In the data rows, 50 means zero.
How far apart are the two rows of each pair, measured in a hidden way? 0 means very close, and 40 very far. Two or three weighted sums of its numbers give each row a place; it is the straight-line distance between the places.
30;74;52;48;43;47;48;36;31;63;29;29;47;28;62;60;58;41;61
74;48;34;28;51;45;92;33;58;59;55;90;55;65;61;56;85;73;37: 20
66;23;64;60;62;40;42;55;76;68;66;55;54;31;38;36;50;38;68
61;32;39;41;33;53;63;64;50;29;60;56;48;76;48;44;51;59;27: 12
52;42;33;40;40;51;65;56;38;25;52;58;47;83;52;51;51;59;26
71;55;37;53;28;50;46;56;53;34;25;53;26;43;83;34;60;61;47: 18
43;54;50;49;60;47;66;65;65;32;48;48;71;58;34;46;38;44;53
41;63;37;63;36;60;45;64;47;65;54;39;44;54;57;51;35;51;31: 15
75;15;58;54;44;46;51;64;78;51;77;59;50;48;32;41;47;50;49
50;48;47;61;50;64;70;57;24;55;37;51;66;59;31;82;57;59;53: 32
61;15;49;34;46;28;47;66;65;43;65;32;43;46;40;36;52;61;48
45;50;58;50;31;49;46;61;66;59;60;57;61;59;45;95;47;68;53: 29
39;59;62;53;48;41;40;39;45;72;40;32;50;20;57;58;56;35;70
39;64;27;74;57;79;47;66;38;50;50;58;79;51;68;80;51;43;24: 22
59;30;71;44;47;48;42;57;58;58;65;19;44;27;33;54;46;46;56
60;31;71;25;56;30;56;33;54;40;46;52;42;48;37;34;65;52;69: 10
43;72;62;68;47;64;41;34;46;70;34;50;52;30;59;46;46;37;66
49;63;25;65;55;75;60;58;44;51;50;69;76;55;70;84;62;53;22: 24
47;35;73;44;54;30;43;53;52;39;49;34;35;40;38;30;56;40;70
43;64;25;72;57;78;51;63;39;51;50;63;78;54;69;81;57;46;21: 21
77;15;60;50;39;48;51;67;75;48;75;60;51;52;32;34;48;52;48
60;15;49;32;48;31;44;67;65;47;67;28;40;45;38;39;53;59;49: 30
46;64;34;60;35;60;48;55;47;65;52;43;45;58;56;54;31;55;29
76;39;54;11;32;26;83;29;76;63;47;65;16;60;38;21;76;75;65: 22
51;47;56;64;53;78;60;58;44;35;56;60;79;63;46;37;62;36;52
72;13;55;48;34;49;55;67;73;43;70;62;49;55;38;31;47;54;44: 23
55;46;44;64;55;72;77;55;43;55;36;58;64;58;31;74;59;57;54
56;57;35;47;42;64;53;33;45;63;42;55;58;66;53;58;38;57;31: 30
60;48;72;56;43;63;47;45;53;73;60;27;50;20;42;45;44;35;65
60;42;71;52;45;59;46;48;53;69;62;22;47;19;38;46;47;36;63: 5
79;56;69;60;25;62;17;49;44;36;59;42;41;50;72;39;60;44;46
60;51;40;43;48;63;55;23;44;60;37;62;61;66;52;58;39;59;35: 19
60;40;65;73;59;20;51;58;36;42;64;61;54;57;63;33;72;40;54
49;47;30;26;19;21;63;52;32;67;40;48;40;44;33;52;31;66;44: 21
57;55;74;58;41;68;44;42;52;73;54;32;48;20;47;44;43;34;65
62;58;49;43;33;59;40;56;62;25;43;48;21;47;61;42;38;81;64: 19
52;49;46;62;61;30;48;52;35;65;31;50;52;39;61;47;77;21;23
70;57;39;50;28;49;45;56;55;31;26;53;25;45;81;34;57;65;53: 28
63;49;40;40;45;64;58;18;44;60;37;64;62;66;50;60;41;60;37
72;51;33;33;51;49;93;36;59;56;55;89;58;66;61;61;84;73;33: 15
32;39;61;58;57;47;51;51;45;69;53;44;68;43;36;49;65;23;30
40;78;55;70;54;62;41;33;40;65;28;56;55;37;62;47;47;39;64: 24
46;52;50;51;60;50;65;65;48;33;51;47;74;59;38;43;43;38;52
40;55;48;48;58;49;67;64;74;33;46;49;70;58;35;46;35;44;53: 12
34;34;55;39;14;31;47;47;60;47;69;50;62;58;42;47;38;57;63
51;48;25;35;54;62;63;46;58;56;30;50;66;44;23;44;34;51;43: 18
52;59;69;41;60;38;21;57;48;50;65;42;44;54;66;66;41;61;60
44;55;68;44;59;61;27;53;45;53;65;41;52;56;60;74;43;67;60: 7
33;66;30;47;60;43;59;48;31;27;38;59;49;77;60;56;51;54;32
34;81;48;66;63;57;41;31;37;58;24;61;50;46;68;48;51;45;60: 14
28;77;33;53;75;48;52;40;29;40;27;64;49;66;53;71;52;49;43
49;67;65;63;40;67;42;35;52;71;43;41;51;24;56;45;48;33;67: 17
56;62;24;57;55;72;70;53;48;50;53;77;74;58;71;85;71;58;20
66;55;72;45;56;55;16;52;75;40;63;49;19;52;72;51;53;52;58: 21
23;62;44;86;43;69;23;82;38;47;54;26;45;38;53;57;30;33;44
58;22;60;36;48;39;45;63;61;51;67;23;43;36;33;45;50;53;50: 14
49;52;49;59;49;62;38;48;65;35;45;53;61;44;54;17;59;30;40
40;51;42;54;61;71;46;44;40;35;36;43;65;44;43;14;55;31;39: 2
51;48;26;31;42;58;63;47;42;62;33;46;60;46;26;46;31;58;43
31;66;32;87;60;74;32;75;35;49;51;40;75;44;63;72;35;35;30: 9
36;44;45;53;78;56;58;34;51;69;72;46;74;61;48;57;49;45;50
59;37;73;50;46;55;46;51;55;65;66;22;46;20;35;51;46;40;58: 16
29;57;53;76;46;57;22;81;44;45;52;19;39;35;49;43;36;31;50
31;50;63;70;46;45;27;76;46;42;51;19;35;34;43;36;39;32;60: 7
39;54;38;51;84;48;53;46;37;37;27;42;68;45;37;18;51;31;41
43;53;31;41;46;49;65;52;30;24;47;55;49;84;55;55;52;56;27: 20
51;48;27;45;67;29;59;50;57;48;26;49;69;46;26;41;43;40;42
43;40;49;37;24;42;48;43;41;42;64;56;55;63;48;44;32;55;68: 14
53;49;28;41;62;32;60;50;67;50;27;51;70;45;25;41;40;44;45
45;41;66;66;67;60;47;41;40;54;71;57;35;54;75;48;67;51;55: 29
57;23;62;36;47;41;43;62;61;53;68;22;46;34;36;46;47;52;52
51;44;59;67;55;67;58;60;48;37;59;65;73;61;50;35;64;35;50: 27
58;24;67;38;46;44;43;60;58;57;67;20;44;27;34;49;47;50;54
48;48;56;60;56;86;62;61;32;34;57;55;78;61;47;37;55;38;47: 25
46;51;57;52;35;44;49;59;61;62;55;57;61;56;42;99;48;67;54
71;31;64;21;53;34;61;18;54;43;39;63;64;56;43;40;62;58;61: 24
76;44;41;20;53;30;94;29;64;61;53;86;45;66;54;42;86;78;46
67;57;71;58;53;63;15;48;64;39;60;47;24;50;71;46;56;50;55: 29
49;35;72;35;57;28;51;44;52;39;48;41;37;42;37;30;61;44;71
54;68;38;70;61;77;48;52;52;49;34;57;46;49;51;41;67;52;52: 11
48;48;26;28;37;53;62;48;35;63;34;44;53;45;28;49;29;60;41
43;76;60;70;47;65;40;32;47;68;32;51;55;32;60;45;47;37;66: 17
73;19;61;58;59;45;47;59;77;61;75;57;51;39;34;37;50;43;59
39;54;39;52;72;54;51;49;34;37;28;43;67;44;38;14;53;31;44: 22
59;33;38;39;36;52;64;61;47;27;60;55;46;80;49;43;50;60;26
54;59;72;62;38;71;45;39;54;73;49;36;50;21;47;43;45;31;65: 16
36;59;47;46;46;78;65;60;74;36;43;39;65;59;38;50;29;48;58
56;39;35;40;38;50;65;60;41;27;54;57;48;81;51;48;51;60;24: 15
47;51;32;49;88;38;56;46;41;41;25;41;70;44;33;29;50;34;45
60;28;64;58;59;40;40;54;71;75;58;52;57;24;43;43;52;36;70: 21
56;37;38;41;36;51;65;60;44;25;57;57;47;81;51;47;50;60;23
62;50;38;40;47;64;56;21;43;59;39;60;62;68;51;59;41;59;36: 6
37;65;37;66;35;54;44;74;45;61;59;38;39;51;56;53;36;50;35
29;78;34;54;75;46;48;38;30;39;28;62;50;65;51;68;50;48;45: 21
63;56;73;42;57;49;16;52;76;41;62;51;24;53;70;53;49;55;58
40;36;51;37;19;38;48;45;46;44;67;53;59;61;48;46;35;57;66: 23
49;51;30;47;73;32;58;47;50;45;24;43;69;46;28;34;47;37;43
35;64;28;81;60;76;38;71;35;51;53;48;77;49;67;77;42;40;26: 6
54;40;61;68;56;42;53;56;50;40;62;65;65;59;59;33;69;37;51
64;26;42;42;29;56;63;62;58;33;63;57;45;72;47;39;49;58;30: 21
74;33;59;29;62;39;64;14;53;44;37;66;62;59;47;43;59;59;56
34;42;45;54;77;62;61;35;54;70;69;49;75;60;47;57;52;46;47: 12
37;39;58;60;57;60;51;48;62;70;47;45;63;41;41;47;70;19;26
37;59;28;44;56;40;63;49;28;25;43;58;47;80;59;55;51;55;29: 17
50;67;33;69;72;65;50;50;55;47;38;62;39;52;51;51;66;51;52
36;47;36;28;17;39;60;49;57;71;44;56;33;45;41;55;31;71;46: 13
46;41;47;36;29;47;48;43;36;40;62;56;52;61;51;42;32;57;68
48;64;35;59;37;61;46;51;45;65;51;44;48;61;55;57;33;55;32: 6
40;55;67;41;62;55;44;54;55;38;70;66;61;58;15;60;24;61;64
65;51;40;60;58;44;49;51;56;57;30;38;42;39;72;48;76;26;28: 32
37;61;29;47;57;43;60;52;29;25;39;58;50;80;60;57;51;55;28
43;51;62;56;53;37;40;44;56;73;43;37;53;18;52;55;56;35;73: 12
59;52;37;46;43;65;54;27;45;62;41;57;59;67;52;57;36;60;32
28;64;34;91;58;74;29;76;35;49;54;37;70;43;60;72;35;34;31: 5
32;63;46;69;35;45;44;90;51;53;66;36;37;43;46;49;45;50;48
60;53;36;46;44;63;53;25;44;60;41;57;60;66;52;59;38;59;33: 21
76;56;34;52;32;58;47;50;46;40;16;51;27;44;91;34;63;57;46
59;19;59;34;46;39;41;62;63;47;69;25;44;36;36;45;50;54;51: 19
48;59;49;44;50;69;66;58;60;34;40;35;61;56;39;53;28;50;61
72;32;60;28;57;38;62;15;55;44;37;67;66;57;45;40;60;59;59: 9
33;30;58;40;14;34;48;49;63;49;71;46;62;57;39;49;39;55;62
63;47;41;39;50;60;58;15;44;58;38;66;64;67;51;59;44;58;38: 11
43;45;46;39;36;74;56;42;35;68;51;53;28;47;54;59;44;70;51
76;15;61;54;45;44;48;62;87;54;76;59;51;46;34;41;47;48;53: 17
43;51;50;52;59;51;66;64;46;33;50;44;74;60;40;40;45;39;50
30;38;63;59;56;41;51;51;39;69;53;46;71;44;33;49;63;24;32: 14
58;53;34;42;54;47;55;43;53;35;44;51;35;65;55;42;37;53;67
30;81;36;59;78;48;44;36;32;48;29;63;50;58;54;66;49;48;52: 19
52;50;50;57;44;41;64;60;38;59;40;52;63;60;36;91;54;64;54
30;72;31;48;70;47;58;44;28;32;28;61;49;73;56;63;51;52;37: 28
54;59;63;39;44;49;36;57;49;23;54;56;37;53;43;49;26;83;68
36;81;50;67;59;59;41;32;38;59;25;59;52;42;65;48;48;46;60: 5
67;56;67;59;27;48;20;51;34;34;56;41;44;49;71;37;62;39;44
68;37;53;28;60;45;64;11;50;48;34;70;62;60;50;46;55;59;49: 19
68;44;46;32;53;54;64;14;45;52;37;68;66;66;51;57;51;59;44
61;62;50;39;52;19;60;55;57;40;34;38;49;49;47;62;24;55;57: 12
51;47;25;34;50;63;62;47;54;57;31;50;66;45;24;45;34;51;44
40;37;57;60;59;73;51;47;64;72;45;46;63;39;44;49;67;20;26: 16
52;58;67;38;45;52;37;57;60;25;59;55;42;55;38;53;24;80;66
60;56;26;49;52;66;78;47;51;54;56;86;68;62;69;79;77;61;26: 11
66;22;46;40;33;55;59;67;62;35;66;60;46;69;44;38;47;59;35
27;82;39;60;80;53;42;37;31;46;27;64;52;54;54;64;48;48;52: 17
58;18;52;31;48;31;45;65;65;48;66;28;42;43;37;39;53;60;48
63;47;41;41;47;62;58;16;43;57;37;64;63;67;51;60;42;58;36: 15
36;44;72;55;53;37;33;66;48;41;53;24;32;35;39;31;48;37;68
28;81;48;44;44;53;56;35;21;50;20;32;46;40;64;58;57;48;52: 5
36;78;52;69;59;59;42;31;39;59;28;56;52;40;64;48;50;43;60
58;34;72;46;45;52;45;53;56;62;65;18;46;21;34;56;45;42;57: 17
52;46;25;39;57;53;63;48;72;53;26;52;68;43;23;43;36;46;45
48;44;50;61;61;53;51;49;41;67;38;52;55;40;54;45;73;18;21: 23
70;20;49;43;32;52;59;66;65;37;67;59;44;66;43;34;49;55;38
69;59;52;39;49;47;54;47;70;45;30;44;38;47;53;69;27;54;53: 9
80;54;69;58;35;62;18;46;50;37;59;43;37;49;71;42;60;46;50
75;16;59;52;42;47;49;64;74;50;78;58;51;49;36;39;48;51;49: 23
49;63;23;61;54;74;61;56;44;50;50;72;78;56;69;85;64;54;20
60;51;36;44;44;64;56;24;44;60;39;58;61;67;53;59;40;59;33: 11
43;51;44;57;58;76;41;45;48;34;39;46;65;46;45;14;56;30;40
58;33;70;44;47;52;45;53;57;61;66;20;47;22;32;54;47;45;57: 25
32;66;31;85;58;76;34;74;34;49;51;43;76;46;66;74;38;37;28
30;57;47;45;45;75;67;62;83;33;43;44;66;56;36;49;32;48;57: 14
69;20;61;59;61;44;47;59;76;60;71;56;52;37;35;35;51;43;62
44;54;69;39;59;65;40;53;63;33;69;64;53;58;22;58;23;70;65: 18
66;58;42;47;29;32;41;59;74;29;33;48;22;45;74;37;53;72;57
49;45;42;36;32;48;50;44;33;38;60;58;45;66;54;44;33;58;69: 16
72;52;31;33;49;51;90;39;58;59;57;90;58;64;62;63;84;72;31
67;35;50;27;57;46;64;11;49;50;37;71;60;62;53;49;55;60;47: 15
56;33;64;59;57;37;40;51;71;72;59;50;53;22;43;43;53;35;73
44;72;61;69;45;64;43;34;47;71;36;48;51;27;59;45;45;35;65: 15
57;36;37;39;35;52;65;60;44;28;58;57;47;79;50;44;50;59;27
35;39;60;57;60;49;50;47;50;73;50;44;67;42;38;48;65;20;27: 17
57;56;72;41;59;27;18;56;65;45;63;45;40;52;71;58;47;59;59
35;68;54;51;46;43;46;39;37;65;31;30;49;25;58;58;58;38;65: 22
53;58;64;38;45;50;38;59;57;24;59;57;39;56;40;51;26;83;67
44;39;46;36;25;41;49;43;40;41;64;55;53;62;52;45;32;57;68: 17
49;52;53;60;48;55;34;45;66;32;46;51;60;46;55;16;60;30;38
26;37;61;55;51;39;52;47;25;67;57;46;67;48;28;48;58;29;35: 33
56;61;24;56;52;69;71;52;47;49;53;81;73;60;69;86;70;59;21
22;64;44;88;46;70;25;80;36;49;56;27;47;41;54;63;31;32;41: 11
41;39;72;47;53;32;40;60;50;40;53;28;34;36;38;29;54;38;72
64;57;50;45;32;54;38;57;69;23;38;48;21;48;66;42;44;78;60: 21
45;44;54;60;62;59;49;49;44;71;41;52;58;41;49;46;74;16;24
66;43;45;33;51;57;63;13;44;52;36;67;66;67;50;59;46;58;42: 15
75;58;33;54;49;79;48;42;50;45;26;45;33;40;99;49;73;42;38
32;31;58;44;14;40;47;49;50;51;73;46;64;56;32;48;39;55;62: 25
71;31;64;21;52;33;61;20;55;43;42;63;61;54;40;39;65;57;61
32;64;46;64;38;43;42;92;53;51;66;36;38;41;47;49;45;49;49: 18
52;53;56;60;42;38;28;49;63;32;51;52;49;45;59;25;60;33;41
71;57;41;51;28;43;44;57;59;31;32;52;24;43;79;36;57;66;52: 27
52;68;36;70;64;82;48;51;46;48;34;59;44;48;50;45;65;51;53
78;42;45;16;49;27;95;27;69;61;51;80;39;63;53;39;85;78;49: 8
54;62;49;40;52;53;64;57;50;39;37;33;55;53;44;56;25;52;60
50;50;29;28;33;49;62;51;32;64;36;46;48;44;29;51;30;62;43: 10
68;57;44;48;28;37;41;58;67;27;33;50;23;43;75;37;52;70;53
35;42;42;56;75;70;59;32;60;71;67;52;75;60;49;56;52;44;47: 24
43;42;59;52;48;29;50;45;45;63;62;53;28;50;69;57;57;64;53
30;75;32;52;73;47;53;40;31;34;27;61;50;71;53;67;51;50;41: 29
59;64;32;55;88;45;51;49;68;40;41;66;29;58;51;55;56;52;54
40;76;57;69;52;63;40;32;45;66;30;53;53;35;63;47;49;40;63: 13
30;52;57;72;46;50;26;78;45;43;53;19;36;34;46;39;39;33;56
37;56;67;45;58;75;30;53;48;55;64;44;55;59;56;76;46;68;60: 32
34;60;48;61;40;38;43;94;55;49;69;38;36;37;47;46;48;50;54
33;64;46;68;36;42;42;92;51;50;67;37;38;43;46;50;46;50;49: 3
53;65;30;60;87;50;50;49;63;43;39;65;26;55;51;55;59;53;53
57;56;72;39;59;29;19;58;56;47;64;43;41;53;67;62;45;61;60: 36
78;42;51;14;48;24;90;26;74;61;50;74;33;61;48;33;81;78;57
54;61;33;52;40;62;52;40;46;65;45;50;55;63;53;57;35;56;30: 20
44;47;50;43;36;57;55;43;24;67;53;48;27;48;58;61;47;70;50
30;55;54;75;45;55;24;80;45;46;53;19;36;35;48;42;35;31;52: 22
62;63;30;52;87;41;50;50;69;39;41;65;28;57;49;57;54;52;54
77;45;42;22;51;35;95;32;62;59;50;86;45;63;56;47;87;76;44: 17
52;47;43;34;35;52;50;42;31;38;61;57;45;66;55;43;31;55;69
71;54;34;56;53;63;47;48;61;51;25;41;33;41;84;48;72;36;33: 24
57;51;37;42;47;52;52;44;41;33;52;53;35;65;54;40;35;54;66
54;50;39;36;44;59;51;42;32;34;54;52;40;66;55;43;35;55;68: 8
57;32;71;29;55;29;52;36;54;41;47;48;40;45;34;31;63;49;69
30;64;45;69;35;45;43;89;50;55;64;36;37;42;48;48;44;48;46: 18
63;32;70;22;54;31;56;28;53;41;43;55;44;50;38;34;66;54;66
50;51;53;54;40;37;55;59;51;60;44;56;62;59;36;99;53;66;52: 23
66;45;41;37;49;58;60;12;43;57;38;67;65;66;51;60;46;59;40
35;65;57;50;49;43;46;39;38;69;35;34;49;21;60;59;59;37;67: 15
56;32;74;29;55;31;54;39;52;39;47;47;40;44;37;32;61;48;73
43;40;56;59;59;67;50;47;48;69;43;50;62;38;45;47;71;17;23: 20
64;58;29;49;77;31;55;49;75;39;43;62;30;60;50;56;50;54;59
44;64;35;62;35;59;48;61;46;62;54;40;45;56;55;54;33;54;32: 15
64;56;29;43;51;61;83;44;53;57;58;87;65;63;66;74;80;65;29
48;63;23;65;55;73;57;61;42;50;49;68;77;54;70;82;61;50;22: 14
46;70;65;66;42;65;42;35;51;71;39;48;49;27;58;46;46;33;67
36;39;43;56;74;65;58;33;57;71;66;53;74;57;46;54;55;47;45: 26
41;76;59;70;50;63;41;31;45;67;31;52;53;35;59;44;48;36;66
69;52;30;38;52;54;90;39;56;56;57;90;59;66;63;66;85;71;30: 6
37;66;38;64;34;57;44;69;48;62;57;37;40;54;56;53;35;51;35
35;45;69;57;51;38;35;68;50;42;53;23;33;34;41;29;48;33;66: 11
44;52;52;55;55;54;65;64;39;35;51;48;76;61;40;41;46;39;52
30;53;60;72;48;50;24;77;44;43;53;19;36;34;47;38;39;32;57: 18
36;63;29;81;60;77;36;71;34;51;51;46;79;48;66;76;41;40;26
56;62;59;38;38;58;37;57;27;23;50;55;32;51;50;46;30;84;67: 34
34;47;68;59;49;39;32;70;49;44;53;22;34;33;42;30;44;34;65
23;39;64;53;47;52;50;49;6;67;61;50;68;48;24;48;53;32;42: 23
36;40;42;57;74;55;60;33;51;72;64;55;74;58;47;54;57;47;45
51;49;28;28;30;39;61;51;29;65;36;45;46;45;28;51;31;64;42: 15
33;54;63;47;45;81;35;55;62;56;63;48;59;57;54;82;48;68;58
30;77;51;46;40;49;52;36;28;58;27;32;45;35;63;62;58;43;58: 24
36;65;29;80;58;79;41;70;35;50;51;50;77;49;68;80;45;41;25
40;41;71;54;54;35;36;65;48;41;53;27;33;34;41;29;49;36;68: 21
35;44;69;61;50;40;31;69;48;42;53;22;34;33;43;31;46;33;67
68;21;62;59;62;43;44;59;78;65;70;56;54;34;35;34;51;42;63: 12
43;42;53;59;62;61;51;46;45;70;41;53;59;39;48;47;74;20;25
45;53;47;52;60;49;65;67;55;34;50;46;74;61;36;43;42;42;52: 12
27;64;42;67;35;47;44;86;51;55;65;34;35;46;48;49;42;47;45
28;68;40;67;39;50;44;84;50;55;63;34;37;46;52;51;42;49;42: 3
55;33;72;33;56;28;51;40;53;38;46;44;39;44;37;30;63;47;71
31;74;53;46;43;51;50;37;27;61;27;30;45;31;61;62;58;43;59: 5
19;36;63;46;26;55;51;51;35;59;71;46;67;54;17;55;44;47;55
68;56;41;49;27;40;42;56;62;30;32;52;22;43;78;37;56;69;52: 29
52;66;30;62;81;53;50;49;60;42;37;66;28;55;52;54;62;51;51
45;40;64;60;58;59;46;42;61;60;67;59;32;51;73;55;66;57;55: 7
57;62;23;52;52;68;74;52;49;51;54;80;73;60;70;84;74;61;23
65;45;41;36;51;61;59;16;44;58;37;68;65;65;50;61;46;59;38: 4
76;57;34;57;44;79;48;40;42;45;22;47;32;40;99;47;68;47;40
45;54;67;38;53;67;39;54;85;31;66;57;49;58;27;55;24;73;66: 18
72;32;58;31;64;40;64;11;55;45;35;68;63;61;47;42;58;60;54
74;19;61;59;54;44;47;61;77;60;75;57;52;39;36;41;49;45;57: 12
22;63;39;91;53;70;27;76;37;47;55;32;50;41;57;63;32;32;40
60;42;64;73;61;24;52;55;27;45;65;58;49;57;66;33;72;41;54: 33
79;38;53;13;41;28;85;29;74;62;48;70;28;62;42;25;80;78;60
67;56;70;52;56;61;15;49;67;41;61;46;18;51;72;49;55;51;57: 33
37;47;34;29;6;32;60;49;55;66;42;53;34;44;39;53;34;68;43
52;41;63;57;55;36;39;47;64;76;52;46;51;19;48;47;53;33;73: 19
52;61;23;60;53;71;65;55;45;51;50;76;75;57;71;86;68;55;22
40;66;38;64;36;59;45;67;46;64;57;38;42;55;57;56;35;52;34: 16
49;35;72;39;57;28;48;46;52;39;49;36;35;38;35;31;58;43;74
53;48;48;62;61;38;51;53;36;64;34;51;53;38;57;45;77;20;24: 16
61;61;31;50;86;39;53;48;72;40;42;64;28;60;52;55;52;52;55
45;53;69;36;56;69;42;52;69;31;68;63;50;58;24;58;23;69;65: 20
51;67;34;69;74;61;50;47;57;45;37;65;33;55;51;52;63;53;52
58;59;57;39;36;66;37;57;45;21;48;54;29;52;54;46;31;83;65: 12
36;64;59;52;48;41;44;38;42;70;37;33;50;22;59;57;56;36;68
55;36;64;59;58;37;40;49;67;75;53;47;53;19;43;45;53;34;73: 8
33;53;64;46;54;79;32;53;54;56;63;49;56;58;55;80;47;68;59
43;60;48;43;47;73;64;59;64;34;41;37;64;57;38;54;29;50;62: 26
29;39;63;59;56;42;49;49;34;69;54;46;69;46;29;48;59;27;33
41;45;43;31;29;58;58;43;52;68;48;57;29;46;48;56;41;71;48: 32
59;52;35;43;52;49;55;45;49;34;47;52;35;62;54;40;38;54;66
52;50;48;58;48;55;66;58;25;58;38;51;64;59;33;84;56;62;54: 34
64;25;43;42;31;52;61;62;58;34;64;57;45;71;46;38;49;60;32
28;33;61;41;13;45;47;48;44;54;81;46;64;57;26;53;40;53;60: 18
44;43;53;49;37;37;50;44;33;69;57;48;26;48;66;59;51;69;52
75;17;60;56;51;46;48;62;80;55;78;57;52;41;35;42;48;45;56: 27
50;44;63;57;53;39;38;47;64;76;47;42;53;20;47;48;56;36;76
66;33;69;22;53;32;58;28;55;42;44;58;48;51;38;34;65;55;67: 11
62;54;71;42;57;41;18;55;77;41;62;48;30;54;71;56;48;55;60
51;47;41;34;36;57;52;40;26;35;59;57;44;65;54;43;32;56;68: 29
34;47;66;64;49;41;32;72;48;40;54;21;33;35;43;31;44;32;63
47;52;47;56;52;67;38;47;61;33;43;52;63;45;52;17;60;30;39: 34
58;19;53;31;48;34;44;66;64;47;67;27;43;41;36;42;50;57;49
67;25;45;43;31;52;60;64;58;33;64;61;44;71;48;37;48;58;33: 22
42;37;50;37;22;38;49;45;41;44;67;54;59;62;49;44;34;58;68
40;43;71;51;51;34;37;61;50;40;53;25;33;34;39;31;51;37;71: 6
26;60;46;85;42;66;24;83;38;45;54;25;42;39;51;58;31;31;43
62;33;70;24;54;31;57;32;53;40;45;53;43;47;39;35;65;52;68: 12
65;56;31;46;70;23;54;49;86;38;40;58;32;62;52;55;46;52;58
75;56;34;56;53;68;49;44;56;48;26;43;34;40;93;47;71;39;34: 15
41;56;59;56;51;40;44;42;47;73;42;35;50;19;54;56;57;37;71
53;48;45;61;51;74;74;55;29;58;37;54;64;58;31;79;58;59;55: 17
46;46;53;45;37;47;54;44;26;70;55;49;26;48;61;57;49;69;50
61;58;25;50;52;67;77;48;49;51;55;83;70;62;68;83;75;62;24: 32
61;51;43;60;61;32;50;54;53;59;32;43;45;38;67;45;77;25;23
59;56;62;57;34;23;22;52;48;33;54;45;48;49;68;29;61;35;41: 15
43;38;62;55;54;36;49;44;63;62;65;59;29;50;72;57;60;59;56
30;68;41;67;38;51;43;81;47;58;61;35;36;46;52;49;39;48;40: 20
43;56;70;39;60;62;41;52;59;34;69;65;57;61;17;59;23;67;64
33;71;55;48;46;43;46;39;34;66;32;29;49;26;61;60;55;39;64: 24
67;39;51;27;56;49;64;11;47;52;33;69;65;63;54;52;54;59;48
51;35;73;37;57;30;48;48;53;39;50;39;37;42;35;29;58;45;72: 14
58;30;70;43;44;50;43;54;58;61;63;19;47;23;32;53;46;44;58
47;57;70;42;60;54;25;53;43;51;65;39;52;54;62;70;44;66;62: 23
29;66;42;66;37;51;42;85;49;57;64;36;34;45;49;50;42;49;45
33;46;51;49;83;40;54;38;48;58;81;52;72;63;44;61;41;49;52: 18
